The rows of M fall into 4 groups, which share some directions, and each row is roughly a mix of its group's hidden directions, except some rows that fit no group.
M:
array([[ 317,   63,  188,   20,   65, -185, -464,  113,  -52,  204],
       [ -57,   26,   38,   42,  -93, -162, -377,  392, -335,   25],
       [ 193,  192,  -64,  187,   60, -152,  124,  184, -162, -486],
       [-144, -125, -195,  297, -138, -198,  -14,  -73,  394,  263],
       [  65,  -37,  146, -481,   33,  252,   98,    6, -280, -201],
       [   7,  -33, -325,  369,  102,   42, -340,  211,  129,  140],
       [  -4,  119,  190, -440,  184,  -37,  279,   30, -182, -244],
       [ 180,  420,  126,  -45, -195,    8, -297,  237, -185,   92],
       [ -29,  190,  107, -348,  195,   28,  225, -250,  152, -326],
       [ 158, -139,  154, -364,   45,  202,  371, -188,   78, -168],
       [  -4, -227, -217,  -68,  -78,  -89, -355,  274, -330, -152],
       [ 154,   71,  237, -341,  363,  278,  131,  -33,  124,   84],
       [ -21,   67, -253,  349,  305, -204, -225,  113,   66,  240],
       [-246,  340, -158, -128, -161,   60,  126, -415,   -8, -122],
       [ -41, -287,   49, -338,   52, -209,  271, -165,  316,   55],
       [-132, -250, -120,  -48, -390, -368, -170,  187,  -35,   26],
       [  26, -297, -127,   35,   -5, -209,  123,  -29,  517,  134],
       [ 328,  134,   44,  103,  117,  455, -210,   45, -115,  181],
       [  27,   10, -151,  462,  -89,  -34, -277,   50, -302,  183],
       [ 171, -133,   15, -143,  136,  136,  290, -305,  399, -103],
       [-143,  -66,   36,   96, -126, -567, -127,  -19,  159,  190],
       [ -39,   -5, -262,  -60,    3,  -95, -405,  300, -298,  160],
       [-137,  323,   18,  379,  -37,   -1, -243,  175, -293,   85],
       [ -50,  193,  155, -119,  137,  466,  313,  -52,   96, -167],
       [  61,  305,  243,   86,    7,  259, -291,   65, -325,  162],
       [ -98,  149,   60,  -61,   34,  227,  -40,  -71, -548, -230],
       [ 462, -167,  289,  -31, -148,   70, -234,  -77, -111,  158],
       [ 139,  140,  -52,  234,  286, -138, -372,  191, -158,  232],
       [  29,   12, -129, -316,  217,  103,  294,  -30,  421, -104],
       [-111, -148, -105,  -76,  -89,  -64,  319, -260,  467,  -21],
       [ 132,   99,  241, -471,  194,  -41,  174,   15, -133, -237],
       [  -4,  298,  -64,  377,  -39,  314, -246,  116, -198,   49],
       [-166,   69,    4,  157,  -41,  161,    1,  130, -569, -160],
       [ 179,  305,  246, -191,   60,   36,  -12,   43, -386, -270],
       [-146, -116, -243,  181, -169, -268, -140,   70,  271,  355],
       [ -91,  -74, -147,  138, -297, -290, -265,  166, -303, -186],
       [ 217, -247,  -34,  384,   20,  302, -169,  -88, -254,  -46],
       [-136,  219,  -74,  262,   21, -169, -416,  232, -163,  167],
       [-194,   78,  133, -454,  -55, -177,  237,  186, -100, -219],
       [  90,  137, -237,  108,  221,  141,  391,  -95,  334, -120],
       [ 138,  -95,  119,  -20,  246, -100,  199,  -64, -271, -469],
       [  27, -249,  -71, -125, -172, -260,  185,    1,  479,   86],
       [  90,  -19,  337,  133, -114, -204,  266, -176,  196, -342],
       [ -26, -241,  124,    6, -395, -222,   59,   91, -168, -362],
       [ 135,  282,  139, -360,   75,  -73, -140,   52, -383, -156],
       [ 185,  258,  207,   -1,  -33,  -62, -335,  175, -398,  -26],
       [ -53,  -76,  221, -336, -210,   18, -182,  -64, -441,   60],
       [   6,  124,  229,  -21,   19, -120, -277,  283, -458,  -41],
       [ 294,  -63,  368, -429,   18,  -80,  -14,  179,    3,  -51],
       [ -49,  -56, -348,  233,  136, -131,  224,   42,  413, -110],
       [-358,   60,  -96,  -35, -188, -307, -173,  237, -296,   77],
       [ 100,  104,   64,  393,  297,   75, -218,  -29, -328, -148],
       [ -91, -349,   42, -369, -127, -371,   57,  -26, -153,  -40],
       [  51,  111,  107,  191, -140, -242, -160,  128, -374, -358],
       [ -64,  -97,  210, -287, -417,  139,  263, -155,   72, -139],
       [  39,  -16, -139,  477,   12, -289,  -48,  -33,  319,  115],
       [  76,   28,  253, -350,   18, -477,  -22,   -1,  162,   56],
       [  11,  180,  325, -410,  198,    3,   23,  176,  -26, -271],
       [  46,    7, -105, -160,  317,  333,  178, -276,  277,  126],
       [ -18,  -86,  -94, -189,  -84,  -78, -336,  277, -419, -144],
       [ 458, -168,  149, -212,   33,   59,  153,   -1,  340,   41],
       [-383,   20,  151,   -4,  120,  -70, -448,  -10, -158, -189],
       [-133,  -18, -112,    7,   69,  254,  419, -363,  190,  -92],
       [ 145,  -67,  120,  218,  103,  158,  357, -128,  404, -143],
       [-166,  -92, -414, -250, -217,  -78,  120,  -68,  330,   21],
       [  26,  117,  169,  173,   84,  129,  382, -285,  350,   70],
       [ 168, -291,  -27, -319,  179,  -63,  122, -138,  407,   -9],
       [  45, -445,   35, -226, -266, -150,  222,   12,  221,  -83],
       [ 150,  179,   94,  -71,  353,  421,  173, -163,  -95, -125],
       [  -6,  123,   74,  328,  -45,  154, -384,  145, -293,  207],
       [-184,  -78, -332,  401, -320, -175,  -55,  -56,    7,   30],
       [-171,  436,  -55,    0, -258,  106,  -36,  183, -335,  -60],
       [  19,  263,  185,   44,  -28,  151,  -37,  160, -517, -164],
       [-369,   87,  -79,   75,   98, -225, -139,  394, -237,  -63],
       [-162, -270, -148,  283,   76,   79,  221, -115,  403,  115],
       [  65,   41,   40,  362,  -66, -173, -372,   42, -128,  349],
       [ 142,  -92,  -59, -193,  229,  145,  282, -238,  384,  155],
       [-285, -264, -290,  244, -267,  164,  -24, -144,  -12, -192],
       [  68,  -46,  108, -208, -291,  490,  187,  -84,   16, -148],
       [ -90,   57,   65,  143,  249,  344, -305, -113, -256,  251],
       [ 290, -145,  194,  127, -324,  279, -219, -241,   11,   55],
       [-163, -225, -324,  170,   -5, -451, -131,   -1,  113,   80],
       [-180,  157, -248,  450, -120,  126, -254,  -52, -131,  121],
       [ -99,   61,   51,  193, -315, -265, -199,  249, -343,  -95],
       [ -67, -340,   77, -112,   53, -256,  -35,  -33,  306,  386],
       [   0,   28,  -25,  438,  229,  -44, -357,   47, -260,  -73],
       [ -38,   70,   40,   23, -116, -159, -333,  316, -425, -114],
       [-317, -355, -304,  306,   71, -128,  -37,   26, -113,   44],
       [  99,  153,  247, -393,  160,   41,  116,   93, -324, -218],
       [ 321,  -62,   -7,    6,  -10,  509,  -25, -179,  226,   19],
       [-163, -204, -227,   66, -109, -288, -185,  334,  222,  194],
       [ 146,  159,  181, -200,  168,  151,  -80,  185, -454, -183],
       [  52,  -33, -266,  408, -257,  117,   88,    3, -149,  317],
       [   5,  196,  222, -432,  263,  304,   45,  -44,  -52,   89],
       [-135,  -29,  -45,   40,  -68, -403,   56,  -90,  405,  293],
       [-154, -275, -348,  290,   32,  -31,  154,  -14,  318,  139],
       [-115,  135,   67,   72,  -57, -167, -407,  353, -283,   91],
       [-132,  171,    5,  116,  241,  261, -211,  -42, -467,   13],
       [ 112,  -84,  -81,  -42,  -25,  -48,   14, -136,  595,  217],
       [-336,  107,   36, -234,  116,  -40,  104,  -13, -290, -401],
       [  57,  277,  250, -157,   79,  149, -234,   13, -447,   30],
       [-140, -121, -219,  284,   50,  144,  293, -106,  409,  -23],
       [-235, -174, -342,  132, -302, -224,  122,  -61,  -41,  263],
       [  69,  100,  125, -232,  200,   82,  -10,  174, -432, -321],
       [ 120,  214,  245,  -39,  108,   20,  -82,   37, -375, -410],
       [ 304,   13,  138, -123,   57,  271,  234, -392,  174,  -93],
       [  69, -312,  -30,  296, -174,  -78,   -4,   36,  429,  197],
       [-477,   78, -104,   74,  109, -219, -122,  245, -234, -110],
       [-145, -121, -164,   73, -114, -136,  185, -184,  508,  158],
       [-153,  157,  -24,  364, -118, -262, -336,  221, -115,  108],
       [  44,  -52, -274,  390, -256,  -85, -183,   43, -111,  314],
       [-214,   25,  -25,  -40, -236, -319,   44,   81,  352,  337],
       [ -73, -104,  -74, -206,  -33,  -75,  313, -184,  498,  -32],
       [ 244,   14,  287, -386,  187,  154,  301,  -59,   30,  -77],
       [ -88, -196, -226,  -10,    4, -103,  378,  -99,  411, -147],
       [ -92, -394,  197,   48,  364,  130,   39, -280,  -65,  115],
       [-212,   76,  130, -361,   69, -250,  330,   43, -161, -223],
       [ 276,   95,  274, -360,  236,   -3,  265,  -90,  162,   36],
       [ -64,  -62,   94,  144,  -74, -185, -493,  177, -303,   88],
       [-313,  166,  -28,  160,   76, -107, -166,  330, -377,  -56],
       [ 247,   67,   86,  295,  198,   32,  294,   16,  226, -336],
       [-119,  -65, -166,  428, -138,  152, -316,  100,  -46,  259],
       [ -20,  239, -146,  376, -265,  184, -182,  187,  146,  193],
       [ 136,  138, -113,  293,  306,  -76, -329,  151,  -94,  275],
       [  91, -140,  326, -511,   -4,   14,   61,  -67,  191, -101],
       [ 189,  218,  333, -179,  105,  175,  177,  146,  -78, -352],
       [ 152,  -42,  284, -488,  146,  190,  154,   23,  -90, -136],
       [-171, -276, -243,  310,  -39,   61,  -97,  -28,  294,  299],
       [-129, -118, -188,  437, -362, -219,   67,  -56,   85,  -21],
       [-141, -358, -305,  110,  -70, -169,  214,  -43,  337,  -53],
       [ 228, -179,  305, -404,  141, -167,   15,  189,  129, -104],
       [-343,   65,    8, -272,   29, -296,  367,   79,  -53, -152],
       [   9, -330,  -56,   38,    2, -224,  109,  -23,  486,  197],
       [  36,  201,   34,  -44,  -13,  114,   95,    2, -439, -437],
       [ -29, -227,  132,  216, -513,   13, -106, -241,  -29,    1],
       [-106, -178,  138,  167, -498,  132,    1, -181, -228, -106],
       [ 129,   46,  340, -427,  208,  -39,   92,  158,   18, -235],
       [ 245,   43,   -2,  240,  188,  -35,  -53,   81, -306, -438],
       [ 431,   61,  223, -279, -101,  -52,  182, -229, -187,  -16],
       [ 156,  135,   28, -184,  -46, -150, -370,  147, -431,  -71],
       [-192, -158, -342,  303,   33,  107,  124, -134,  356,   86],
       [-205,  -84,  -29,   11, -125, -527,    9,  -21,  290,  152],
       [-138,  193, -136,   67, -199, -234, -266,  381, -202,  141],
       [  30,  159,  302, -453,  119,  -78,  108,  196, -112, -213],
       [-417,  134, -105, -248,   33, -281,   79,  292,   -1, -121],
       [-203,   19,   27,   62, -336, -291, -291,  201, -266, -108]])
Each list below has one row that fits no group; the rest each fit one group, if only roughly. Name that row.
    q_908: [  54,   61, -172, -248,  -77, -201,  339,   39,  325, -291]
    q_867: [-193,  194, -142,  410,  196,   10, -191,   62, -307, -121]
    q_623: [ 218,  -19,  315, -467,  143,   52,  198,   62,  -34, -137]
    q_979: [ 260,  -53,  -48,  -55,  151,  176,  364, -147,  404,  -59]
    q_298: [ 122,  122,  160, -348,  244,  150,  174,   56, -295, -268]
    q_956: [ 269,  -54,  257, -262,  128,  103,  352,  -85,  -10, -288]
    q_937: [ -37,   93,  -21, -286,  161, -171,  -76,  259, -470,  -94]
    q_507: [ 289, -257, -252,  213,  -78, -118,   67, -152,  276,  262]
    q_780: [-154, -133,   81, -519, -202,  -86,   27,  -34,  290,   10]
    q_819: [-197,   49,  -39,   86, -165, -301, -330,  351, -187,  127]
    q_923: [ 138,   68,  300,  212,  144,  139, -380,   74, -230,  223]
    q_243: [  75, -199,  130, -375,  -52,  188,  361, -182,  104, -190]
    q_154: [-303,  -72,  -27, -406,  -64, -123,  182,  -92,  344,  -98]
    q_897: [-282, -108, -298,  267, -130,   25,  -99, -393,  -66,  118]

q_937
    q_450: [-140,  158,  -43,  322,  -76,  135, -285,  160, -386, -143]
    q_636: [ 229,   44,  159,  -95,   47, -114, -131,  292, -426, -251]
    q_459: [ -13,  299,   49,  352,  258,  333, -117,   -7, -197,  -72]
    q_34: [-202, -268,  -91,   43, -212,   41,  303, -213,   10, -380]
    q_691: [ 249,  117,  141, -214,  314,  226,   54,  -60, -312, -237]
    q_570: [ 149,  203,    4,  402,  327,  107, -222,  162, -169,   58]
    q_416: [  93,   94,  -33,  225,   52, -103, -439,  292, -127,  273]
    q_206: [-121, -359,  -98,   -1,  -45, -130,  222, -117,  444,  136]
    q_139: [-194,    9, -258,  263,  -46, -192, -418,  198,  -96,  123]
    q_424: [ 145,  -52,  315, -409,  -92, -216,  252,   40,  149,  135]
    q_166: [ -47,  120,   71,  -26,   15,   -1, -400,   86, -501,   98]
    q_969: [ 106, -321, -133,  -53,  -89,  267, -214,  -97, -426,  -21]

q_969
    q_588: [-156,  -62, -146,  299, -226, -306, -116,   58,  262,  285]
    q_787: [ -38,  -89, -111, -264, -217,   75,  292, -353,  307,   48]
    q_362: [  47,  134,  180,  208,  283,   10, -157,  333, -338, -158]
    q_894: [ -14,   57,  -47, -280,    0,  109, -181,  202, -504, -165]
    q_341: [-299, -170, -137,  393, -357,  -63,  -41, -114,  -96,  -65]
    q_337: [ 111,  -11,  -25,   43,  123,  198, -325,  124, -510,   21]
    q_228: [-111,  -92, -325,  274,  157, -139,   54, -109,  427,   90]
    q_226: [  14,   62, -173,   32,  268,   13, -380,  337, -178,  234]
    q_585: [ 149,  -66,  197, -330,  171,  308,  326, -165,   70, -119]
    q_839: [-122,  291,   92,  -41,   52,  -41, -350,  255, -319,  217]

q_337
    q_333: [ 217,  -50,  -51, -414,  336,  255,  127,   60,  -40,  167]
    q_618: [  48,   70, -107, -105,   70, -375, -355,  274, -269,   48]
    q_168: [ 160,   91,  373, -475,   22, -161,  105,  -13,  -73,  -98]
    q_46: [  79,  226,  315,  -84,   99,   33, -150,  310, -376, -130]
    q_551: [  33,  302,  281, -275,  -58,   79, -185,   70, -385,   85]
    q_236: [ 155,  120,   55, -283,  307,  235,  151,   72, -210, -329]
    q_723: [ 297,   24,  273, -470,  143,  -28,  146,   74, -122,  -62]
    q_356: [  -9,    9, -146,  248,  115,   92,  210, -314,  437,  110]
    q_441: [  -8,   86,   38,  215,   47,  170, -360,   74, -478,   28]
    q_665: [  32, -154, -311,  340,   -6,   91,    7, -153,  210,  371]

q_665
    q_772: [ -22, -161,  -61, -246,  124, -220,  114,  285,  449,   25]
    q_987: [-145,  225,  -99,  187,   28,  283, -283,    3,   67,  411]
    q_560: [-236,  -70, -329,  160,   53,  175,  375,  -88,  255,  -97]
    q_98: [-378, -116, -195, -261,    8, -293,   25,   59,  308,  -62]
    q_136: [ 218, -246,  210, -268,  209,   22,  148,   76,  387,  -73]
    q_534: [-143,   79, -196,  293, -101,  137, -270,  335, -218,  197]
    q_213: [ 138, -123, -137,  380, -254,   19, -187,   81, -153,  352]
    q_855: [  87,  145,  275, -537,  -47, -102,   49,  194,  -62,  -43]
    q_344: [ -15,    0,  163, -316,   27,  195,  376, -318,  166, -124]
    q_41: [ 266, -232, -285, -134,  -83,  415,  165,  -23,  137,   36]

q_41
    q_215: [ 253,  335,  374,   -4,  226,   29,  -39,   51, -229, -162]
    q_517: [  99, -171,  140, -402, -121, -318,  206,   11,  235,  130]
    q_681: [  77,  194,  380, -352,  -20,   85, -113,  244, -209, -126]
    q_916: [ 164,  235,  287,   31,  241,   53, -130,  315, -289, -158]
    q_185: [  43,  216,   45,  185,   64,  284, -361,   45, -367,  119]
    q_16: [   7,  125,  255, -408, -166, -107, -118,  347, -168,  -45]
    q_729: [-163, -444,   98, -222,   -2,  -43,  288, -230, -142, -103]
    q_217: [ 350,  231,  204,  215,  288,  -14, -178,  136, -139, -186]
    q_151: [-199,  190, -129,  410,    2,  131, -288,   22, -267, -138]
    q_377: [ 262,   45,  145,  -90,  253,  251,  391, -188,  190,    4]
    q_682: [-258,  -24, -114, -242,   76,   92,  391,   57,  -61, -372]
    q_742: [ -68, -238, -185,  125, -282,  -25, -167,  233,  234,  351]
    q_483: [-128,  -28,    8,   19, -347, -460, -210,  -13, -148,  188]
    q_205: [ -71,  348,   70,  290,  258,  294,  -68,  -19, -248, -129]
    q_930: [ -53,  -71,  -48, -385,  -93,   48,  441, -168,  238,  -51]

q_483
    q_457: [-244,   22, -184, -353,  -11,  -11,  400, -155,  132, -176]
    q_688: [ 289, -207,  196, -409,  112,   98,  231,   18,   56, -200]
    q_40: [-109, -203, -138, -242, -235,  -48,  182, -233,  399,  125]
    q_189: [ 491,  108,   88,  -14,  103,  331,  -78,  -66, -226,   90]
    q_263: [-269,  -53, -207, -132,   24,   -4,  426,  -40,  333, -146]
    q_619: [-199, -188, -147, -289, -180,  -83,  175, -155,  420,   27]
    q_946: [ 247,  124,   76, -104,  265,   25,  260, -217,  357,  212]
    q_836: [   9,  360,    5,  357,  274,  -84, -275,  116, -129,   77]
    q_407: [ 225,  180,   62, -388,  402,  125,   82,  140,   37,  -96]
    q_36: [  -2,   65,  -87,  129,   85, -215, -392,  363, -100,  270]
    q_365: [  63,   29,  -99,  320,  173,  134,  227, -320,  363,   21]
    q_904: [-159,    4, -180,  434, -114,  -64, -353,  -14, -192,  161]
    q_732: [ -88,   86,    5,  181, -105,  202, -177,  239, -510,  -49]

q_189
